The rows below come in pairs that one turn or mirror swaps. Which row does each named row swap with?
The rows were stretched afterwards, more along some directions than others.
z_718: [-13.4  -8.8 -17.4   5.7 -14.0  -2.7   3.0   1.1  -7.5   6.4   6.8 -12.3
 -12.9  -6.8   5.1 -14.2 -16.6   1.9   0.4]
z_83: [  4.8 -13.9  -3.6   6.5  15.3   8.2   5.8 -13.1   7.8   9.6  10.1  -4.3
   3.2  18.7 -16.7   8.4  11.9  14.4   0.0]
z_719: [ -4.7  17.5  -2.2  39.6   6.9   7.9   9.4   8.6   9.0   0.0   6.0   1.5
  -6.0  12.0 -20.7   1.2  11.7   3.4 -16.1]
z_806: [ -7.3  -3.9 -18.6   4.5   8.5   2.1  13.1   3.2   3.3   1.2  -9.6  -5.0
   2.9  14.5   5.0 -13.2  -0.4  15.2   4.6]
z_238: [ -7.6  -6.4  -4.1  -3.6  15.3   3.0   0.8 -12.4   1.3  11.0  12.5  -8.7
  13.0  22.4 -15.2   2.5  14.8  13.1  -1.7]
z_787: [  2.5 -13.6  -2.3  11.4  18.8   6.6   8.6 -15.9  13.1   9.3   6.2  -2.0
  -0.6  16.1 -13.7   4.2   7.9  14.9  -1.3]
z_262: [ -1.6   5.6  -8.4  26.1   3.2   9.8   9.2  -5.5   3.9   5.4  -2.6  -4.9
 -19.5 -12.3   0.0  -4.0 -20.7  -5.6   5.8]
z_338: [  4.7  -7.8 -19.5  25.4   0.3  12.7   8.8  -1.6   7.7  -3.2   7.9   6.4
  -6.1   3.5 -19.6  -1.6   4.9  13.5  -2.1]
z_144: [  8.6  -3.9  -6.2  27.7  14.6  13.4  16.1  -7.6  15.8   8.3  -6.3   2.5
 -11.0   2.9  -9.2  -1.0  -7.1   9.6   7.6]
z_150: [ -4.4  -5.5 -21.6   1.2   9.4   2.8  11.6  -3.9   4.3  -1.3  -7.8  -3.3
   1.3  11.2   6.1 -10.5  -2.0  12.0   3.4]
z_49: [ -2.9  13.7   0.7  34.9   6.7   4.8  12.9   7.2   8.8  -2.6   3.5   0.1
  -5.2  18.5 -20.8  -0.5  10.1   7.2 -16.1]
z_29: [ -3.9  -7.0 -21.0   6.2  19.1   9.0  -0.1 -13.1   7.0   2.2   3.7  -1.0
  -0.2   2.5   5.3  -1.8   2.4  -0.4   4.1]
z_855: [  3.0 -17.6 -17.7  14.8  -6.5   8.0   5.3  -5.8   4.4   4.4  13.2  -3.7
  -6.3   6.0 -15.5  -0.4   8.5  15.5  -4.8]
z_625: [ -4.5  10.6  -6.8  26.6  11.0  15.7   3.5  -5.0   5.3   9.2  18.0   2.2
  -3.2  -1.3 -20.6   5.8  -0.3  -5.1  -4.4]
z_126: [-14.0  12.2  -9.3  14.4   9.4   1.7   5.1   3.3  -2.4  -4.2  -3.0  -9.2
   5.4   9.8  -3.8 -12.6  -1.8  -0.7  -3.8]
z_976: [-14.4  10.7  -5.3  11.2  10.1   1.7   3.7  -1.4  -5.3   0.7  -6.3 -11.4
   3.2   8.4  -3.7 -12.5  -1.9  -1.1  -0.5]
z_924: [ -3.1   8.2  -3.1  26.7   6.5  12.8   4.8  -3.1   4.5  10.4  14.1  -0.7
  -0.2   4.2 -24.7   6.5  -3.8   0.9  -0.4]
z_933: [ -0.1 -15.8 -11.0  11.2  -4.8   0.1  -2.9 -16.8  -1.7   2.4  -3.5 -12.9
 -21.1  -6.6   4.2  -6.1  -0.5   1.3  -6.9]
z_103: [ -5.2  -5.9  -0.5   4.8  -7.5  -1.3   4.9  -2.7  -8.0  10.3  -3.8  -9.4
  -1.6   2.0 -13.8  -6.1 -12.2  15.2  13.3]
z_353: [ -4.8   9.5  -0.6  37.2   8.7   6.2   8.4  -3.0   8.7   2.3   6.7  -3.9
 -11.4  10.3 -17.7   0.3  10.2   5.4 -20.0]
z_91: [  3.2 -13.0 -20.8  17.9  -7.5   9.2   3.4  -0.4   5.8   0.3  13.6   1.2
  -3.1   4.1 -16.6  -0.9   6.6  14.1  -4.2]
z_47: [ -5.9   2.3 -13.8  15.3  15.9  14.8  -3.2 -15.3   1.9   7.7  20.6  -0.9
  -5.0  -2.0  -9.0   6.7   2.4  -8.3  -6.9]
z_958: [ -3.1 -14.6 -10.0   0.6  -8.1  -4.1   1.9  -7.8  -4.9   6.3  -8.2 -11.9
  -5.8  -3.9   0.6 -12.6 -13.4  11.3  12.8]
z_543: [-11.2  -7.8 -20.5   2.9  15.3   4.4   6.7  -7.8   3.8   2.5  -3.3  -5.7
   0.1   7.4   8.7 -10.2  -1.4   4.1   3.0]
z_364: [ -3.8   1.9   0.8  15.8  -2.1   5.7   9.0  -1.6  -0.9  13.8   4.7  -4.3
  -3.1   3.3 -22.2  -2.1 -10.1  11.1  10.6]
z_788: [ -9.4  -6.5  -2.7   5.8  -8.0  -0.2   4.1  -6.9  -4.9   8.4  -6.5  -6.1
  -4.4  -1.8  -8.8  -9.4 -16.7  10.0  14.2]
z_542: [-15.4  -4.8  -3.7  -3.6  10.5  -3.7  -0.3  -8.1  -4.0   5.8   5.5 -17.8
  15.1  20.1  -9.6  -4.4   5.8  10.2  -3.6]
z_18: [  6.0 -13.2 -20.4  18.0  -4.6   9.5   9.4  -0.6   9.2  -2.4   7.9   2.8
  -6.8   6.3 -18.1   0.0   6.0  12.1  -2.7]
z_746: [-16.4  -3.4  -1.1  -1.4  10.5   0.4  -0.9  -8.0  -6.3   3.2   6.0 -16.2
  11.4  16.2  -3.2  -5.8   4.7   8.5  -2.8]
z_846: [ -6.1   7.7  -9.5  20.6  -4.6   6.7  10.8  -2.4  -2.9   8.7  -6.6  -3.4
 -19.2 -12.7   2.8 -10.1 -21.4  -2.0   7.0]
z_829: [-14.5   4.6 -12.1  19.5  -4.6  -0.8   5.0  -0.2  -4.3   9.4   0.5  -8.1
 -16.9 -12.4   3.6 -12.9 -18.4  -0.9   2.2]
z_2: [ -4.7  13.2  -2.6  36.8   6.4   3.8  12.4   6.0   6.0   0.9   7.2  -2.3
  -1.4  19.4 -21.4  -0.1  10.0   9.8 -15.2]
z_685: [  4.5 -15.8 -17.8  15.9  -7.4   6.8   7.8  -3.8   2.4   2.6  11.2  -3.6
  -5.9   9.9 -16.9   1.6   4.8  19.2  -4.9]
z_666: [ -1.3 -16.0 -12.4   2.9  -9.8  -1.1   2.9  -7.9  -3.9   6.5  -8.2 -11.0
 -12.3  -5.8   2.3 -12.7 -11.0  12.5   9.4]
z_88: [  5.2 -10.3  -5.9  14.1  17.2  11.5  10.6 -11.6  14.4   9.9   1.3   2.4
  -4.6  11.6 -14.9   4.8   6.1  12.5   2.7]
z_114: [ -4.8  19.6  -0.1  38.9   8.0   8.2  15.2   8.9   7.5  -1.0   1.5   3.4
  -4.0  17.6 -24.3  -0.8   8.4   6.2 -12.2]
z_479: [-15.3   5.2  -6.7   5.6   8.7  -0.5   0.7  -1.1  -6.1  -1.6  -1.7 -15.6
   7.1  10.5  -1.2  -9.5  -3.8   2.4  -2.8]
z_57: [ -2.6  13.3 -15.5  36.5   7.4  12.4  11.9  11.5   4.9 -14.8  -9.9  -1.1
  -0.6   2.9  -7.7 -12.6  -6.4  -0.8  -0.7]
z_275: [ -6.1   7.9  -6.1  25.2   8.4  15.5   0.8  -6.9   2.6   9.5  19.1   2.2
  -2.3  -1.9 -20.5   6.6  -4.8   0.4  -3.2]
z_474: [ -4.3  -9.6 -19.4   8.2  21.3  13.7  -0.4 -19.3   5.4   5.3  11.4  -4.4
  -3.4   0.1   4.0   2.4  -2.9  -4.1  -3.3]
z_93: [  3.7   3.2  -5.9  30.5  12.1  12.8  11.8  -8.9   8.8   9.5  -5.4   1.8
 -16.9  -9.0  -1.1  -2.3 -18.1  -0.6   6.9]
z_681: [ -3.7   6.7 -14.0   9.6   5.2   1.9  14.1   8.1   4.8  -1.6 -11.9   1.4
   5.9  17.6   3.0 -13.3   0.6  13.8   2.1]
z_728: [ -1.8 -14.6 -11.0   1.6  -7.3   0.9   4.8  -8.7  -5.8   7.0 -10.1 -13.3
  -9.3  -4.7   0.5 -14.1 -12.0  10.6  12.4]
z_329: [-11.8   4.7 -13.6  12.6 -10.6  -1.5   7.1  -0.2  -6.9   8.9   0.8  -7.5
 -14.9  -8.3   0.8 -12.6 -16.3  -1.2   2.6]

Swapped with z_728: z_976
Swapped with z_144: z_47
Swapped with z_275: z_787
Swapped with z_83: z_924
Swapped with z_666: z_126
Swapped with z_681: z_718
Swapped with z_150: z_829
Swapped with z_788: z_746
Swapped with z_262: z_29

